One turning vector, and how many steps it has turned:
The counts run from 0 to 374.
[125 163 126 132  94 106  89 126 121 163 139  96  65 126 171  96 116 137
 112 176 137 153 111 108 131 119  72 128 132  91 146 115 130 128 101  95
 127  83 108 112 160 167 103 169 140 114 157  83 104 155 157 133 115 149
  99 147] | 12
[137 132 163 126  59 153 144 108 155 127 183 169 123 143 154 119  84 150
 169 181 122 157 142 162  87 122 127 150 127 157 109 114 144  87  90 120
 117  88 114 130 160 113 106 141 116 154 117 132 113 127 145 127 158 115
 118 117] | 168
[150 128 171 131 177  98 110 153 121 125 127 142  90 150 185 119  76  96
 140 159 143 175 174 180 127 140 101 135 152 136 109 108  95 103 135  96
 119 134 174 139 155 146  82 168 125 125 141  91 100 118 119 122 134 144
 149 102] | 337
[130 141 150 162  96 120 117 155 128 160 151 131 108 116 198 119 110 135
 139 168 145 174 144 115 103  99 104  88 128 113 120 107 105 114  91  78
  90  87 107 114 166 142 103 178 111  86 129  95  98 146 129 152 122 112
 143 139] | 208
[136 166 133 144 116 117 112 147 155 140 140 151  65 124 180 122 116 106
 120 154 161 122 139 122 110 106  97 129 160 105 139 116 109  87 131  58
  66 103  97  97 140 140 127 182  96 100 137 129 101 137 101 135 122 127
 125 138] | 195
[156 190 158  86  86 103 147 123 120 170 125 111  97 131 148 111  99 116
 102 186 139 126 154 159 141 129  96 149 146 128 108 108 160 125  81 107
 112  68 128 108 189 134 150 137 101 108 110 101 130 140 138 135 117 128
 124 121] | 5
[129 160 177 112 132 128  96 158 133 169 143 160 108  98 153 101 103 150
 122 159 116 159 188 137 135 142  85 127 164 125 121 146 129 106 108  37
 123 102 151 119 154 165 139 107 107 138 114 102 146 128 113 138 103 127
  98 135] | 61
[136 149 147 107 103 132 113 111 140 133 157 102 152 135 105  71  72 136
 138 181 101 171 170 168  95 157  71 127 146 142  84 127 137 129  92 116
 150  70 134 123 159 148 110 136 132 146 121 106 133 117 168 135 124 126
 124 126] | 42
[111 135 149 109 132 116 145 116 139 174 151 107  89 167 144 117  58 134
 106 199 108 141 152 123 124 134  82 127 149 125 124 123 138 159 112 108
 142 118 153  82 175 168 154 155 125  91 107 126  94 133 168 142 124 163
 116 156] | 272
[143 173 132 119 128  89 137 119 146 129 130  76  62 153 135  96  89 118
 119 193 118 109 146 151 128 132  82 150 154  95 131 100 131 136 120 110
 109  91 127 112 171 152 127 184 133 106 133 110  95 145 185 131 134 155
 129 145] | 17
[126 193 148 132  85 123 108 135 137 114 165 102 113 130 132  75  98 153
 113 155  87 166 137 166 111 128  86 119 149 115 129 134 124 115  99  88
 148  73  96 113 155 156 136 155 108 160 131 131 114 110 159 150 110 118
 104 124] | 243
[150 123 131 141 103 135 137 120 134 103 168 146  90 187 165 119  75 117
 164 175 126 135 140 170 110 123 118 156 134 115 122 106 120  79 146 112
 100 108 105 126 139 106  68 188 123 145 140 137 107 116 176 119 160 159
 146  91] | 160
[133 153 154 136 160 123  83 149 139 130 179 152  83 137 183 101  90 102
 125 108 142 167 142 135 112 138  81 102 140 147 143 131 110  88 119  67
 123  97 126 103 120 125  77 136 139 186 145 106 125 111 114 124 143 129
 113 114] | 120
[138 112 151 142  96 141 157 133 147 177 142 113 134 135 148 125  92 129
 128 214 120 142 170 129 110 134 120 101 143 126 104  93 128 116 105  81
  78  75 108 105 160 145 132 135 101  85 111 100 121 155 149 138 136 115
 158 106] | 220
[144 189 132 118 101 108 113 129 138 137 145 148  75 163 158 104  80 111
 135 150 159 110 159 132 136 102 109 162 151 103 121 103 131 100 114  86
  58  95 105  92 152 121 119 180  95  89 129 140 127 135 138 119 129 170
 138 143] | 198
[136 130 146 122  98 124 159 115 145 151 147 105 122 152 142 118  76 122
 135 218 124 122 165 147 119 132 125 124 138 130  88  85 144 125 101 110
  79  75 112 120 169 135 124 145  90  87 102 113 124 134 171 136 141 131
 165 110] | 219
[141 128 149 153 164 138 107 122 156 129 139 160 109 156 187  90  88 120
 190 200 121 121 133 143 128 160 111 136 145 129 123 126 114  77 117  72
 116  93 141 166 128 164  93 119 128 178 118 105 110 117 124 149 128 151
 131 101] | 102
[140 161 147 157 116 136  94 159 144 106 169 167  70 125 180  93 115 137
 150 141 138 150 147 138 105 148  88 138 136 120 165 146 146  84 117  68
 117 107 103 108 125 120  80 155 156 173 149 111  99 124 132 116 136 126
  87 138] | 372
[158 161 174 125  99 124 127 149 120 153 141 132 116 131 160 129  82  98
 124 161 134 154 169 163 131 103 107 110 128 120 112 122 142 128 104  80
  66 105  97  91 178 113 132 170  79  86 104 113 122 148 133 133 127 123
 151 134] | 203
[124 133 134 130 136  95 133 116 172 115 153 100 119 153 124  71  87 135
 157 196 133 136 157 147  89 147  94 144 167 107 105  95  83 116 105 113
 106  87 139 150 160 151 111 169 132 118 132 123 105 117 181 138 134 152
 131 116] | 34
[109 141 162 111 132 106 135 141 137 154 186 150  77 144 144  83  77 152
 143 158 134 148 190 117 137 139  93 122 150 120 145 112 150 151  89  90
 126 145 170  94 171 132 131 132 142 123 108 117 112 119 173 129 120 167
 102 166] | 75
[156 171 169 118 177 105 109 137 150 110 154 156  70 164 169  98  75  75
 117 120 150 126 150 164 121 137 105 122 164 144 129 101 118  79 126  82
 108  99 129 112 137 119  98 133 114 168 136 114 129  93 114 125 144 134
 128  87] | 123
[125 144 120 149 102 135 128 124 152 125 142  71 101 142 139 107 102 145
 109 200  88 136 119 127  83 141  82 112 147 107 116 112 119 105 133  91
 132  68  96  98 128 167 116 172 124 150 153 119  96 122 185 149 134 127
 127 112] | 230
[155 116 168 150 167 145 124 122 147 143 136 148 131 143 178 108  74 106
 175 206  90 133 155 161 135 155 107 121 133 147 120 140 149 107 113  78
 129  90 134 150 152 155 117 108 122 166 101  94  92 132 128 137 126 132
 138 111] | 98
[140 165 122 129  86 148 134 105 152 100 155 138  80 166 156 109  96 117
 126 168 131 130 109 140  76 133  99 145 146 139 117 113 144  82 119 102
 137  71 100  96 127 125  95 178 132 160 153 124  94  95 146 125 158 107
 100 100] | 176
[134 148 177 117 114 116  76 122 146 144 177 149  87 140 159 102  63 141
 154 137 116 174 175 157 151 117  77 145 125 143 127 134 124 127  92 126
 142 125 155 137 164 151  99 138 144 127 123 105 120 142 146 128 144 164
 126 169] | 331
[118 157 171 112 101 127 117 142 140 165 165 133 109 135 152  80  89 132
  91 159 126 178 148 124 108 122  86 111 152 133 131 127 127 153  71  90
 155 101 135  84 183 161 150 141 112 103 113 104 107 107 135 158 110 114
  94 153] | 259
[159 141 171 133 159 131 139 125 101 164 162 113 145 152 141  94  81 100
 149 181 107 179 148 174 123 161 107 110 152 143 129 140 130 110  97  75
 122  79 146 152 168 117 113 115 117 175 114 100 146 154 150 130 104 134
 126  98] | 295
[140 196 148 111 161  95  95 150 107 113 135 125  71 167 159  73  90 121
 131 153 135 134 173 157 149 145  93 145 167 105 131 115 123 130 128  67
 129 125 155 120 152 152 106 162 124 145 134 117 120  91 147 125 100 166
 113 102] | 68
[134 191 170  86 116 117 116 126 150 131 140 135 101 126 117 103  81 155
 131 169  94 130 189 158 128 145  81 149 163 139 107 138 153 130 106  82
 145 102 158 111 165 170 150 113 113 144 104 123 129 111 147 142 117 149
  94 135] | 59
[121 175 163 106  93 109 112 124 135 148 160 127 107 154 157  67  89 139
 108 170 135 165 143 138 124 118  98 121 153 135 115 115 129 149  60 113
 158  97 134 114 186 170 139 136 104 103 113 108 114 101 141 160 106 128
 103 143] | 260
[129 134 172 103 151 116 121 144 169 166 177 177  73 142 169 116  77  93
 109 137 160 129 180 123 128 135 108 128 152 162 138  99 141  92 110  74
  94 115 139  83 145 119 113 105 111 129 114 108 148 120 116 119 156 126
 124 125] | 128
[131 120 157 136 154 137 147 134 127 180 202 125 131 147 119  99  78 123
 149 182 110 182 148 126 111 162  81 100 154 127 141 145 125 122 106  65
 117  96 142 117 144 117 126 119 129 161 120 113 145 180 163 120 121 154
 118 136] | 292
[128 143 141 128 107 146 149 121 170 134 156 159  83 134 144 130  94 111
 101 166 154 122 127 124  58 142  96 137 167 138 123 115 137  71 134  77
 107  80 105  71 127 126 117 158 120 130 137 128  96 128 119 129 162 101
 100 133] | 179
[128 168 174 110 120 122  91 115 168 145 163 134  91 114 156  80  89 127
 112 156 120 145 145 145 125 138  75 138 144 155 143 134 140 118  81 107
 162  88 139 138 162 171 118  98 151 159 125  89 108 136 132 142 145 122
  92 162] | 314
[133 128 161 117 149  89 136 122 149 116 157 139  77 157 163 122  65 126
 157 167 143 142 167 160 112 137 108 150 152 137 113  81 103 107 119 121
 119 131 180 136 152 146  90 162 140 112 141 115 103 105 156 130 156 170
 139 113] | 340
[128 162 132 105 150 118 127 102 157 141 183 110  82 172 114  72  73 105
 112 163 144 129 142 132 110 164  81 155 169 137 138 121 144 114 107 114
 132  83 135 109 132 123 107 112 151 174 139 111 140 123 174 122 132 162
  97 132] | 306
[154 189 127  87 107 111 146 116 110 158 141 105  87 168 130 110  85  92
  88 173 156 129 144 138 133 134  90 155 165 108 105 104 151 111 106  94
  92  70 120  88 163 108 134 161  93 115 129 116 147 132 145 113 118 142
 127 108] | 1
[159 126 185 144 103 130 125 136 139 130 143 163 105 146 194 140  92 123
 165 188 107 155 155 187 145 107 138 138 116 140 114 110 138  98 122 106
 110 112 120 145 174 148 100 147  96 142 111 112 101 130 148 132 148 133
 155 108] | 152
[139 139 180 108 120 139  89 137 140 174 170 178  83 138 185 114  81  95
 120 130 147 163 180 128 157 126 113 116 132 156 127 120 157  97 112  84
 100 110 124  97 156 125  94  95 122 140 116  91 153 121 102 112 141 119
 139 122] | 132
[163 216 152 114  67 141  96 121 133 115 125 142  85 134 175 112  93 116
 135 156 122 131 129 160 127  97  92 150 125 132 115 141 173 103  98  97
 119  70  87 106 157 148 119 161 106 142 133 120 101 117 115 138 131 114
 112 125] | 189
